In the rows, zero is written as 100.
Each named move below is a turn or a mirror, shown by a few rows before and after it. Which moves, in which order, take the first row of each later pair to the second? The first pair is answered.
move H:
91	100	101	91	105	110	91	102	115	96	99	104	91	109	111	94	101	104	107	92	84	96	80	111	111	98	99	85	92	91	109	80	73	98	99	114	94	99	94	98	78	91	117	78	84	93 => 95	107	111	93	103	123	96	108	109	99	98	107	93	106	124	91	102	101	122	89	88	89	80	100	114	95	108	107	90	99	98	94	90	97	106	112	87	89	105	95	79	80	110	92	85	93
103	96	118	101	104	92	120	115	104	106	128	112	102	114	123	119	101	138	122	124	99	95	126	93	76	129	125	140	107	127	76	139	125	112	99	83	108	99	107	90	118	88	77	94	107	106 => 99	81	97	93	112	66	103	103	114	96	128	100	102	123	93	126	95	140	88	134	93	115	124	111	73	134	105	93	109	105	103	107	87	118	79	88	126	119	82	92	115	115	93	62	111	104
110	113	103	98	95	122	109	114	86	108	80	100	90	89	121	88	112	90	111	97	106	88	109	89	107	78	142	122	80	103	89	107	120	94	107	103	87	77	104	86	96	93	88	123	93	90 => 102	97	78	90	101	89	92	98	102	96	76	88	90	100	89	94	103	93	71	112	98	111	110	114	102	86	118	68	83	79	117	71	77	98	80	107	105	101	78	88	89	124	108	86	95	90
104	90	94	93	91	110	108	121	90	96	83	97	86	85	111	95	115	80	78	99	92	89	97	99	118	89	128	99	89	76	102	72	91	89	89	119	99	93	80	116	87	92	90	94	107	97 => 105	90	97	93	90	113	111	122	89	96	84	97	85	83	116	92	116	82	84	99	93	89	98	94	119	91	130	103	88	78	100	77	95	89	90	116	98	89	84	115	87	88	90	98	109	98
move B:
122	89	89	86	94	77	102	115	88	76	84	81	87	96	104	82	97	102	80	98	104	121	95	63	123	89	126	86	94	92	115	72	94	77	101	99	88	101	87	91	94	116	106	89	99	92 => 122	87	87	85	96	77	100	116	88	76	84	82	88	96	102	81	98	102	80	98	104	122	96	67	121	88	126	87	94	91	116	71	96	79	101	100	87	104	86	90	93	117	107	88	97	92
95	114	107	108	96	104	91	83	117	93	110	109	110	108	104	106	90	106	113	100	101	90	104	104	96	118	71	106	113	111	107	119	106	109	109	99	104	112	117	105	110	101	105	86	84	111 => 94	108	103	104	99	96	91	89	112	99	114	114	111	114	101	113	91	107	111	103	99	99	109	107	99	122	72	107	113	110	109	120	102	112	107	96	109	115	116	107	111	99	107	84	91	113
104	112	101	99	91	100	96	91	119	84	85	93	94	96	89	92	96	109	95	101	100	104	96	116	93	99	88	79	102	99	112	101	87	108	91	103	99	114	101	102	91	119	102	82	85	106 => 101	100	95	94	98	86	94	101	114	93	92	100	97	104	85	102	94	113	91	106	99	115	102	117	94	111	88	84	106	97	110	103	83	110	86	104	106	112	97	106	94	118	103	80	100	104
move S:
109	112	97	108	85	114	76	83	122	92	84	95	95	78	100	78	106	91	101	101	96	82	75	104	101	87	87	69	90	92	121	62	89	86	89	109	101	98	96	91	94	96	105	84	85	94 => 92	93	104	86	95	138	90	110	99	130	109	126	103	78	104	102	108	91	115	106	94	94	78	82	114	85	102	114	96	100	107	91	96	79	106	104	118	96	103	95	121	73	120	95	125	98
95	111	104	87	101	123	103	96	101	106	106	105	99	89	100	102	101	106	107	96	100	89	97	90	100	95	100	102	102	101	100	108	91	101	106	97	101	110	106	94	112	98	103	100	103	100 => 97	107	103	88	105	98	105	96	96	102	111	106	101	96	95	111	97	115	100	105	98	96	105	92	98	106	95	98	105	99	101	114	96	107	103	94	106	116	105	100	111	107	107	94	105	103
101	115	95	103	96	124	95	99	96	95	93	102	112	88	96	100	114	89	111	90	104	106	82	102	109	96	103	94	103	110	97	98	84	102	111	96	96	82	98	96	99	86	94	101	104	88 => 99	101	96	99	100	103	101	107	82	102	105	110	118	100	92	118	110	101	109	104	101	120	94	101	109	108	98	105	111	110	92	114	90	104	109	91	109	87	96	103	107	87	99	97	120	93

Each pair is two moves apart.
91	102	90	96	105	114	89	86	113	96	100	104	109	102	97	100	103	83	92	89	106	90	92	108	110	97	97	81	106	103	109	91	79	102	99	106	108	99	94	94	95	97	115	88	99	101 => 92	102	103	95	106	124	98	101	103	106	102	113	111	104	109	102	105	90	109	84	106	87	95	96	111	97	109	109	105	115	94	107	101	99	110	104	101	88	103	95	97	78	108	107	106	100 -> B H
90	98	99	91	94	94	118	113	90	99	99	99	96	93	90	110	101	101	96	101	96	93	95	93	100	89	113	111	93	91	103	102	111	89	99	96	93	105	97	97	102	102	96	110	110	102 => 93	98	93	91	95	89	109	103	95	93	94	91	95	93	85	104	102	99	90	103	96	94	92	97	96	90	109	94	92	84	110	91	102	92	97	97	92	107	93	95	94	109	97	103	103	100 -> H S
100	100	101	100	84	112	118	77	100	100	115	90	90	80	84	97	95	111	114	103	106	97	101	113	79	92	86	92	92	108	105	107	94	82	110	97	108	94	106	95	108	97	85	75	108	111 => 101	91	103	98	90	106	121	90	92	111	122	97	93	90	88	104	96	113	118	104	105	106	105	110	80	97	91	109	96	111	95	120	100	80	112	95	109	90	105	98	114	91	85	83	119	113 -> B H
103	103	114	108	99	81	123	112	81	79	81	98	100	98	107	96	104	104	104	106	99	92	107	93	94	108	110	137	88	103	86	126	152	109	105	86	88	112	115	99	116	118	89	110	93	101 => 106	100	97	110	97	61	106	94	96	58	72	81	96	103	91	90	98	102	80	109	98	97	104	110	87	110	96	97	85	88	106	98	126	113	86	90	92	124	101	98	103	138	95	87	80	101 -> S H
79	79	98	101	119	96	104	113	101	107	109	118	99	114	103	120	102	105	102	85	100	119	101	110	110	98	110	89	112	74	94	102	94	86	92	103	113	85	88	102	96	91	103	119	112	100 => 78	99	101	106	107	112	102	92	121	87	96	105	93	96	103	103	104	96	101	74	101	96	88	109	104	83	103	69	102	65	105	84	94	82	95	102	108	92	96	95	89	99	99	109	86	100 -> B H
91	118	103	110	98	109	96	104	103	81	101	109	113	92	94	112	118	106	130	101	99	83	96	80	95	87	96	118	92	106	118	128	133	100	109	98	125	104	111	94	122	85	92	104	110	91 => 98	111	92	118	104	68	85	100	106	63	94	94	114	108	84	112	112	118	109	110	98	97	112	98	83	104	81	93	95	99	124	120	126	108	92	100	126	108	100	100	107	104	89	93	99	92 -> B S
102	112	106	118	97	79	85	67	133	80	104	104	110	111	103	98	87	115	104	92	101	93	110	110	91	120	76	89	113	103	108	103	94	108	97	99	102	101	112	105	100	110	97	84	84	97 => 104	111	118	120	100	86	97	81	119	92	106	112	111	114	117	101	90	117	123	90	104	91	114	98	93	121	89	119	113	114	92	123	112	105	108	98	99	86	121	105	104	91	92	103	91	96 -> B H
104	68	106	104	100	83	101	119	88	123	122	128	115	123	121	109	95	113	108	100	98	123	105	103	116	117	102	120	115	106	89	121	104	104	101	97	110	90	97	99	110	79	107	113	117	100 => 110	112	115	115	75	125	97	76	124	84	96	104	103	88	124	76	95	97	110	81	100	73	79	104	105	81	96	90	95	100	105	94	108	97	105	98	92	101	114	83	96	93	96	100	68	100 -> H B
77	82	92	112	115	93	114	94	77	61	86	58	59	76	101	98	99	109	57	100	80	60	53	93	97	77	104	109	96	71	116	96	126	97	95	102	109	111	83	110	112	138	111	98	90	114 => 73	61	91	112	127	76	117	123	53	86	102	76	69	93	103	117	100	116	61	109	77	86	68	90	101	96	112	134	107	77	102	118	132	100	95	102	120	102	75	117	120	128	115	110	117	114 -> H B
108	90	93	130	112	98	84	102	117	112	92	118	109	110	98	100	103	82	104	91	102	118	109	124	117	129	93	96	117	93	126	97	77	105	87	118	110	88	93	95	86	80	116	79	108	105 => 112	111	107	137	102	125	91	92	124	103	83	113	105	89	108	85	104	73	119	80	106	91	99	118	117	113	100	101	110	96	121	98	92	101	96	119	94	82	109	88	80	75	107	87	90	105 -> B H
106	87	73	85	92	148	103	119	81	130	99	102	95	75	94	107	110	93	109	79	118	109	65	101	95	93	116	101	92	92	96	74	78	89	97	117	87	80	78	86	95	91	94	113	115	80 => 105	116	89	97	81	149	115	94	96	101	90	92	87	56	97	100	106	105	112	78	117	78	66	96	79	85	106	99	83	90	95	84	107	87	106	105	75	89	101	85	93	106	83	111	88	86 -> S B
118	58	112	115	113	105	93	120	94	120	84	79	74	101	138	85	102	92	90	87	89	104	89	88	85	91	145	90	87	118	104	84	107	103	98	124	94	86	97	89	90	119	100	115	105	83 => 110	50	110	107	117	107	95	127	92	131	91	85	78	104	135	94	101	92	88	91	87	109	88	86	86	90	144	91	89	115	105	85	98	103	99	122	104	90	91	88	98	118	109	111	118	82 -> H S
107	119	107	129	86	113	104	88	111	94	92	93	107	100	111	83	91	101	120	84	114	77	98	100	98	97	87	108	103	116	98	92	102	104	99	104	84	91	123	90	97	89	96	102	80	106 => 95	102	106	115	97	110	112	108	89	115	111	110	114	109	110	105	90	111	122	92	108	95	106	91	105	104	92	132	111	120	92	110	106	107	107	100	100	92	119	97	117	78	106	106	110	110 -> S B
108	100	95	113	102	69	105	89	108	92	98	102	108	115	94	89	80	105	114	90	106	94	98	117	96	119	65	80	98	105	102	98	96	122	96	96	103	92	116	107	92	110	96	96	74	94 => 108	95	101	113	107	69	113	101	95	106	105	110	109	121	99	95	82	110	122	91	107	99	103	109	97	125	73	102	101	111	89	115	106	121	100	96	102	85	119	108	98	100	93	108	83	93 -> H B
98	69	100	114	112	73	103	122	94	103	86	100	98	143	110	120	94	108	113	136	105	107	125	90	110	117	105	123	110	105	88	119	106	123	89	96	98	101	96	110	101	97	94	119	111	120 => 101	96	95	118	95	88	94	82	130	68	68	80	88	120	95	99	96	96	98	125	107	81	104	103	98	97	88	71	97	90	114	84	91	119	81	100	93	120	96	101	90	123	94	89	75	122 -> B H
93	92	116	95	83	64	92	98	79	87	83	78	83	112	91	114	82	110	99	98	111	95	124	120	74	117	102	83	83	88	64	141	143	106	102	104	64	105	113	124	101	120	76	102	73	119 => 93	100	104	92	74	92	78	83	102	79	70	67	76	98	80	93	88	85	87	87	113	87	104	128	82	98	102	46	76	77	86	100	110	102	94	115	68	111	100	116	89	126	84	87	63	112 -> S H
89	93	91	77	103	96	121	92	84	94	116	95	90	79	82	102	100	112	102	121	107	94	110	86	80	101	98	96	92	105	101	98	111	96	105	99	102	121	104	98	103	111	109	104	123	103 => 96	88	89	82	105	85	113	88	88	86	109	86	89	86	79	99	99	111	97	124	105	98	112	93	76	106	94	85	92	102	109	89	103	99	98	100	97	122	98	101	93	114	107	100	117	103 -> S B
109	99	84	77	106	111	100	100	104	104	100	109	138	98	62	128	91	91	76	88	95	108	88	99	100	80	89	76	109	86	120	83	91	105	108	114	98	125	93	103	78	99	113	65	109	112 => 110	100	101	79	108	127	114	122	82	126	108	125	143	102	85	134	93	97	105	85	97	106	94	82	107	82	107	121	111	107	93	116	120	104	124	111	93	107	104	106	85	75	104	99	120	111 -> H B
107	122	103	113	82	108	107	95	98	83	89	83	77	99	104	87	94	97	97	100	103	89	83	106	87	78	131	128	83	88	84	92	115	96	103	106	89	97	107	108	92	104	93	106	103	102 => 100	98	84	103	91	76	96	101	96	85	99	83	79	115	88	101	90	104	74	114	101	117	89	120	87	93	119	107	92	77	97	82	91	102	87	106	103	107	88	114	93	117	105	88	118	102 -> H B
79	75	89	82	108	90	126	124	75	116	104	112	97	104	95	114	107	110	91	117	89	117	108	90	110	88	128	129	79	85	92	116	114	93	97	90	111	111	76	103	109	109	108	107	141	95 => 97	90	80	100	102	61	110	99	100	82	82	81	90	106	88	97	103	112	69	118	92	112	106	112	93	93	110	82	73	73	108	88	99	96	78	95	103	118	68	101	82	135	97	89	107	92 -> H S
